In the rows, 128 means zero.
runs of hidden systems
Q, path 1 (9 x 20)
[[138 150 117 121 145 112  98 143 138  55 120  82 119  79 143  75  91 145
   95 120]
 [161 105  98 126  82  93  88  65 164 148 123 144 130 151  98  99 131  78
  127 141]
 [129 104 181 148 113 117 106 192 122 151 117 137 102 155 112 134  79 144
  123  74]
 [133 150  78  82 138 127 116 145 113  79 129 125 196 144 138 174  90 102
  153 114]
 [130  63 121 122 131 133 157 107 123 165 139 201 130 172 152 139 180 128
  153 133]
 [110 161 192 133 160 189 175 180 122 127 132 116 122 108 126 167 129 132
   98 149]
 [120 179  72 122 147 119 160  67 104 131 146  92 148 111 158 121 154 146
  172 148]
 [135  80 160 143 134 123 127 109 149 123 107 137  73  96 148  61 167 151
   78 156]
 [124 191 145 150  96 132 102 122 139 135 126  71 114 113  75 124  85  87
  100 153]]
L, path 2 (9 x 20)
[[135  98 115 138  96  96  89 134 145 148 152 183 144 181  83 147 115  96
  147  90]
 [128 109 157 104 153 137 117 182 126 117 138 170 159 151 118 192 125 141
  137  70]
 [116 128  89  80 140 199 139 132 127 121 148 170 172 139 142 178 168 150
  132 135]
 [107 118 130 147 141 188 208 139 129 167 147 152 119 125 149 134 174 167
  132 155]
 [109 173 125 158 142 138 201 133 126 126 105  70 136  69 132 145 141 155
  111 156]
 [111 147  86 150 103  86 122  70 106 140 103  81  98  89 136  98 157 164
  128 151]
 [108 114 134 177  91  77  88 136 141 116 119 118  78 102  87  78 112 128
   89 128]
 [139 150 113 145 106  66  80 125 151 113 149 127 149 138  70 134  93  98
  136  81]
 [149  91 135  96 131 112  63 134 139 128 135 170 139 159 119 146 134 154
  137  57]]
H, path 3 (9 x 20)
[[163 119 216 131 165  95 133 172 140 106 108 106 118 121 136 121  85 102
  112  98]
 [153 162  89  65 127 155  84  78 118 110 130 108 157 152 149 130 110  90
  145 152]
 [142  66 156 134 140 132 149 137 118 163 143 175  92 174 175  78 131 127
  158 122]
 [147 160 175 124 157 148 170 165 143  96 119 103 156 119 128 157  84  62
  108 158]
 [146 146 113  89 150 109 123  55  88 158 127 110 136 156 175 134 157 131
  192 126]
 [121  92 188 129 156 152 128 160 116 101 122 145  74 120 170  72 130 125
   92 162]
 [137 192 117 141 129 126 159  98 135 131 160  96 146 142 113 122  92  50
  154 170]
 [167 108 181 114 166  70 109 101 111 139 111 109 104 139 167  97 130 146
  159  79]
 [136 126 140  89 125 180  82 135 138  83 124 129 111 134 140  92 100  82
   80 174]]
H, path 4 (9 x 20)
[[157  64 123  91 106 151 105 125 141 118 112 178 137 174 146 116 112  73
  116 152]
 [125 123 148 128 133 141 171 164  95 155 136 156 151 184 141 178  94  85
  175 126]
 [136 133 141  88 195 130 167 137 101  89 125 125 164 117 184 164 144 131
  156 123]
 [117 131 150 103 162 167 140  76 116 131 147 149 105 123 155 115 199 110
  119 189]
 [115 174 184 169 148 141 168 129 111 159 160  97  77 125 133  92 116 123
  136 152]
 [167 171 136 128 158  88 129  95 144  97 116  57 125  93 148  76 101 118
  126 124]
 [163  99 139 107 102 106  67  68 136 143 106 124  90 150 137  64 125  96
  114 144]
 [137 112 144 139  97 126 108 174 116 129 129 136 108 177 130 103  42  78
  137 123]
 [168 115 104  97 151  93 139 135 129  93 125 135 192 161 154 149  85  83
  169  98]]
D, path 5 (9 x 20)
[[142 114 155 142 138 117 127 101 144 182 185 180 114 182 107 114 154 107
  164 105]
 [145 154 192 103 184 179 130 175 140 102 136 113 130 110 138 139 117 152
   99 100]
 [160 155  79  91 124 175 134  56 134 157 132 106 145 148 162 108 141 123
  152 162]
 [151  79 184 162 130 116 179 144 135 163  87 122  84 124 161  88 125 143
  114 134]
 [119 179 139 124 125 111 131 130  99  93  92  65 138 102 130 152  85  74
  116 172]
 [122  95 105 129 125  51  97  76  88 128 135 148 109 154 160  92 145 114
  178 123]
 [117 100 184 134 143 133 101 176 146  78 148 170 101 121 105 109 119  86
   75 143]
 [141 196 125 115 139 139 107  98 130 150 187 126 150 170  99 140 111  91
  170 115]
 [172  92 161  97 178 146 127 130 147 129 131 142 120 135 173  97 153 183
  131  79]]
V, path 6 (9 x 20)
[[160 140 140  98 157 208 190 137 143 130 116 108 147 126 174 129 116 123
  119 163]
 [144 152 125 123 117 144 176  79 104 177  84  70 124 129 167 131 132 126
  148 175]
 [112 127 153 144 119  86 134 121  81 115  74  73  85  99 167  96 109 120
  114 167]
 [102 160 129 149 108  68  93 100 106  99 133 103 105 116 102 107 104  60
  120 168]
 [131 123 177 146 145  57  80 114 122 122 165 151  96 152 103  98 126  90
  143  95]
 [149 136 159  92 163 146  72 147 147  88 179 163 136 153 115 113 107  98
  120  97]
 [175 119 118  94 142 179 131 112 161 157 170 165 154 189 145 113 118 112
  160 110]
 [176 104 158 100 151 189 184 156 136 149 100 123 146 151 181 136 103 132
  134 128]
 [132 147 105 101 118 163 169 106  92 145  78  84 150 137 175 162 116 114
  147 180]]
Q, path 7 (9 x 20)
[[124 164  97 105 179 119 130 120 146  62 174 131 179  95 120 146 151 128
  136 109]
 [145  98 128 110 125 161 106  68 159 174 147 170 107 141 121 109 203 159
  114 131]
 [130 163 149 146 115 202 147 180 152 148 128  91 110 114 117 110  83 163
   94 125]
 [161 142  53 130 117  91 159  96 149 117 102  82 179 112 144 126 108 138
  152 114]
 [128  54 148 134  93 100 113 121 126 147  62 145 101 119 128 138 156 141
   93 136]
 [ 69 167 122 152  90 138 115 179  88 116 131 119 121 129  89 172  82 104
  118 152]
 [110 119  77 142 152  63 140 122 120  94 174 162 156 126 130 128 150 137
  174  93]
 [134 102 177 103 156 161  98 122 162 115 140 178 117 114 102 143 195 132
   76 128]
 [115 193 107 131 110 202 129 125 129 175 172 113 124 148 106 130 115 157
  141 125]]
L, path 8 (9 x 20)
[[177  99 118  90  98 141 107  66 149 166  96 133 143 168 132 130 133  83
  129 152]
 [115 109 176 139 113 146 138 188  83 153 105 131  96 170 155 136  74 118
  141 127]
 [125 132  85 102 151 111 155 140 110  63 125 125 182 124 160 151 104  78
  148 153]
 [123  98 162 115 155 112 129  70 105 154 138 169  97 145 152 119 200 103
  145 167]
 [100 181 182 137 155 168 128 165 113 101 157 104  90 108 121 114 106 114
   98 158]
 [165 164  81 118 159 115 144  74 148 111 165  99 150 128 156  74 119 118
  164 125]
 [177  86 197 124 137 122 114 103 165 149  90 116  87 124 138  81 144 129
   86 128]
 [134 172 125 120  88 157 101 143 123 136 108  81 132 149 113 134  51  85
  121 146]
 [153  80  95 119 129  77 134 126 102 122 117 142 143 170 182 101  91 115
  186 100]]
B, path 9 (9 x 20)
[[133 126 111 128  86 139  65 164 135 117 126 119 102 149 113  83  55 133
  109 102]
 [165 102  79 123 121  93 144 138 154 108 136 147 186 164 130 129  79  87
  163  94]
 [137  78 159  91 129 124 112 139 120 134 101 174 156 163 124 200 153 106
  131 109]
 [ 69 159 112 115 125 186 126 165  79 131 163 154 131 149 124 178 129 135
  146 142]
 [109 129 113 150 171 138 217 127 124 128 166 147 141 118 161 123 167 143
  156 151]
 [134 143 190 134 152 139 159  99 144 142  98  95 108  80 122 139 187 135
   81 166]
 [109 183 120 142 104 133  94 100 102 148 123  67  79 106 127  87 117 166
  121 140]
 [158 100  95 149 119  90 125 121 160  93 122 114 115 109 150  39  95 134
  115 120]
 [169 106 146 125  99  89  89 112 171 124  94 126 144 137  86 136 104  70
  100 118]]
T, path 10 (9 x 20)
[[121 132 111 171 135  98 167 162 148  82 110  90 128  63 128  96 107 164
   95 123]
 [128 132  94 133  90  74  74  68 147 133 109 117 135 111  76 143 155 126
  111 118]
 [ 99 106 153 148 100 125  75 184 112 137 132 151  80 140 104 117 107 172
  107  83]
 [130 136  77 126 121 154 128 174 173  79 158 148 185 124  91 151  95 123
  109 102]
 [151  94 131 113 136 126 133 104 154 175 136 173 156 154 111 178 184 154
  150  81]
 [104 139 155 118 132 212 150 176 117 140 111 121 119 110 133 168 139 182
   90 137]
 [110 153  35 144 108 145 187 107 129 145 141 116 164 118 138 137 140 159
  158 146]
 [122  95 159 165 137  76 168 112 131 143  93 122 104  82 129 132 187 165
  107 124]
 [ 83 186 121 146  94 134  87 130 111 117 115  80 106  85  82 147 122 141
   90 151]]
J, path 11 (9 x 20)
[[131 147 198 151 176 125 169 139 163 130 143 125 130  89  93 162 176 139
   99 112]
 [120 191  97  95 119 167  86  79 114 146 132  83 126 112 121 138 153 176
  126 128]
 [142  83  90 155  99 133 139 120 157 148 123 135  97 121 149  48 129 179
  113 126]
 [157 140 149 164 108 103 156 145 183 128  95  92 149 104  76 147  92  88
   89 129]
 [121 132 105 111  96  81  82 104  83 153  91 108 139 150 121 181 119 144
  163  89]
 [ 94  66  88 119 108 136  97 175 121  80 129 188 121 125 135 118 131 150
   96 122]
 [110 148 119 161 129 131 166 138 160 133 188 171 159 140  75 158 138  76
  135 144]
 [125 150 163 117 171 129 139 122 111 155 135 122 140 118 127 182 178 186
  150  79]
 [114 138  77  98 121 201 116 111 141 107 129 123 126  94 141 106 158 177
   85 159]]
V, path 12 (9 x 20)
[[133 140 109 125  67 132  74  77 143 180 111 118 120 139  74 149 143 133
  111 125]
 [113  89 111 155 101 104 113 190 112 122 119 138 106 136 138 102  80 177
  133  74]
 [131 122  76 118 119 113 134 140 163  78 128 148 197 118  92 173 119  89
  114 127]
 [112  86 144 132 118 126 135 116 114 189 128 181 121 159 116 178 188 153
  148 107]
 [ 84 141 113 122 152 178 145 195 102  82 144 135 133  97 147 148 125 182
  111 120]
 [131 149  68 139 132 133 178  67 162 142 157 129 162 107 120 128 181 132
  141 156]
 [132 107 193 151 131 135 143 135 141 162  91 110  82  91 124 123 164 184
   82 118]
 [100 190  71 128  93 145  89 129 116 107 125  74 134  96 104 130  98 158
  110 129]
 [144  78  87 162  98  56 127  96 158 138 121 147 121 129 120  82 135 134
  136 107]]
B, path 13 (9 x 20)
[[141 143 171 162 102 142 126 133 133 177 111  83  70 133 122  75  88 136
  112 133]
 [170 145 107 116 136  87 122 131 135  82 101  69 152 115 154  98  63 116
  136 103]
 [156  72 107  93  96  98  77  84 127 124  95 155 136 165 138 121 131  82
  129 140]
 [ 97 113 157 138 103 135 101 190 102 127 142 170 111 172 109 149  80  89
  128 125]
 [123 154 114 116 177 112 163 141 112  93 177 148 181 142 139 162 121  97
  180 113]
 [133 105 169  93 172 157 145  91 123 143 138 168 122 134 152 145 208 126
  127 155]
 [104 180 168 142 129 202 152 143 113 159 143 100  86 120 127 121 122 142
  108 166]
 [156 160 110 144 152 108 187 103 126 125 120  64 131 103 174  80 108 144
  156 134]
 [162  91 152 110 119 102 102  84 143 114  63  98 105 102 146  96 143 110
   83 158]]
D, path 14 (9 x 20)
[[126 124 108 168 114 130 145 105 180 172 167 153 123 122  84 115 176 173
  125 100]
 [127 157 140 137 118 160 122 167 155 129 103  82 130  83  96 149 115 194
   82  89]
 [132 134  32 117  75 137 117 102 130 142  97  98 154 128 135 127 112 171
  137 123]
 [127  57 109 165  85  95 157 163 141 140  79 146 129 123 123 138 118 151
  110 112]
 [ 84 150 105 137  98 111 131 165 101 109 106 120 164 117  87 214 106 106
  124 131]
 [ 87 110  68 126 126  97 120 123  93 121 154 177 147 137 132 158 170 168
  170  99]
 [ 96 108 125 144 133 168 142 166 165 104 163 185 133 100  89 147 177 149
   77 135]
 [112 195 103 155 116 159 150 113 147 174 169 110 141 118  79 161 150 165
  139 114]
 [136 120  99 129 132 133 136 130 144 126 106 101 127  85 145 113 150 228
  111  83]]
J, path 15 (9 x 20)
[[178 130 118 126 106  92 124 107 150 121  74  66 136 120 139  97  76 101
  117 131]
 [144  82 130 122  84  77  87 127 101 137  73 127 119 162 135 131  87  91
  135 122]
 [105  97 123 124 115 107  96 188 101  83 130 169 139 158 124 149  79  85
  132 117]
 [113 122 122 113 164 116 135 132 115 100 182 191 164 161 126 166 148  84
  166 123]
 [117 132 174 100 183 182 145 131 121 134 167 170 126 137 140 155 186 139
  132 135]
 [129 178 127 114 157 210 168 115 133 143 162 108 122 117 154 107 145 155
  128 160]
 [163 141 133 140 142 132 188  86 142 158 107  76 112 105 170  78 139 150
  131 153]
 [144 134 156 135 105 104 122 110 125 132  60  59  99 100 138 102 100 115
   94 158]
 [122 127 107 139  86  66  78 124  93 116  99 100 104 143 133  95  66  95
  140 130]]
T, path 16 (9 x 20)
[[129 138 165 130 181 122 164 124 144 135 172 167 161 131 108 179 180 120
  151 102]
 [121 172 152  99 166 198 129 112 121 138 148 110 117 109 140 138 173 179
  117 135]
 [139 141  81 144 115 171 170  97 152 162 146 110 112 117 151  67 137 166
  130 156]
 [161 114 147 170 117  81 173 112 161 150  75  79 118  91 125 104 122 135
  106 129]
 [116 143 118 122  84  87  70 116  98 123  66  72 118 109 115 146 104 136
  111 123]
 [ 88  86  77 138  82  98  72 160 102  98 133 168 108 146 120 108 102 131
  128 113]
 [119 107 143 146 137 106 130 174 162  96 164 188 155 138  76 160 122  79
  112 110]
 [133 163 157  93 165 154 113 127 129 139 166 146 160 150 106 193 152 135
  153  84]
 [128 125 116  94 154 214 145 135 133 136 155 152 126 130 166 115 165 186
  126 132]]

runs to name
path 17 (2 x 20)
[[124  97 172  95 143 157  53 146 122 103 138 166  81 139 139  90 135 146
   90 118]
 [155 160 102 130 135 170 145 136 172 122 191 141 153 161 117  93  81  84
  143 132]]
 | J
path 18 (2 x 20)
[[167 107  80 149 123 147 181 103 183 152 149 139 138 133 146  67 130 143
  137 132]
 [164 128 188 145 120 120 166 132 161 164  66  85 138 109 106 167 121 117
   98 130]]
 | J
path 19 (2 x 20)
[[116  82 122  99 135 198 134 170 123 101 138 180 121 148 166 109 126 126
  106 157]
 [132 166 120 150 137 164 218 129 136 166 147 117 163 143 126 162 120  99
  159 159]]
 | V
path 20 (2 x 20)
[[104 162 147 168 129 167 193 141 128 156 169 133 113 144 116 124 115  79
  138 179]
 [148 162 147 129 185  81 172 115 108 106 120  72 143 100 170 124 127 145
  160 107]]
 | L
path 21 (2 x 20)
[[130 122 110 124 176 121 162 153 111  72 161 136 137 129 185  79 102 120
  158 133]
 [161 124 154 113 150 111 135  57 162 126 131 137 132 127 119 117 174  58
  113 177]]
 | T
path 22 (2 x 20)
[[107 196 114 135 108 187 152 146 121 166 144 102 152 138  93 191 111 136
  138 130]
 [121 105  75 132 138 109 170 119 106 133 107 124 139 107 178 127 162 203
  160 106]]
 | J
path 23 (2 x 20)
[[158 144 108  91 130 181 158  90 106 156 104  92 133 145 193 110 118 133
  156 164]
 [131  96 143 138 105 129 168 134 100 139  67 102  99 130 177 103 101 105
  117 184]]
 | B
path 24 (2 x 20)
[[164 110 165 118 104 162 158 119 137 172  62  97 123 140 149 142 111 105
  108 168]
 [102 151 121 131  99 106 131 136  52 141  78  74 117 139 164 145  79 121
  160 149]]
 | V
path 25 (2 x 20)
[[124 146 106 124 141 191 174 112 130 175 187 160 140 168 142 131 149 133
  173 140]
 [162 132 162 126 183 160 201 139 154 126 120 100 134  93 167 113 146 167
  115 127]]
 | Q
path 26 (2 x 20)
[[134  94 128 143  82  92 143  86 106 194  69 116 109 148 139 140 139 123
  143 149]
 [ 84 127 140 147 107 115 115 201  88  86  93 111 109 105 125 145  78 133
   97 131]]
 | J
path 27 (2 x 20)
[[ 77 178 138 155 137 161 165 144 113 114 134  96 101  70 120 130 147 151
   91 174]
 [120 166  79 164 127  88 146  76 134 130 150  91 117  94 128  78 145 151
  144 136]]
 | L
path 28 (2 x 20)
[[ 70 136 149 170 142  90 123 179 103  79 148 132  91  85 113 110 127 145
  105 128]
 [125 175  97 130 135 107  85  95 167  94 187 136 148 111  69 117 144 106
  118 118]]
 | T
path 29 (2 x 20)
[[122 136 104 137 129 164 176 102 140 191 144 141 146 132 119 166 187 187
  152 113]
 [111 134 117 131 131 180 164 156 139 113 102  97 122  70 143 128 144 200
   80 139]]
 | Q
path 30 (2 x 20)
[[176  94 157 120 148 125 173 113 178 109 118 147 153 132 131 118 130  51
  105 166]
 [124 155 200 124 137 115 121 106  83 178 113 106 102 155 128 167 136 105
  154 133]]
 | D
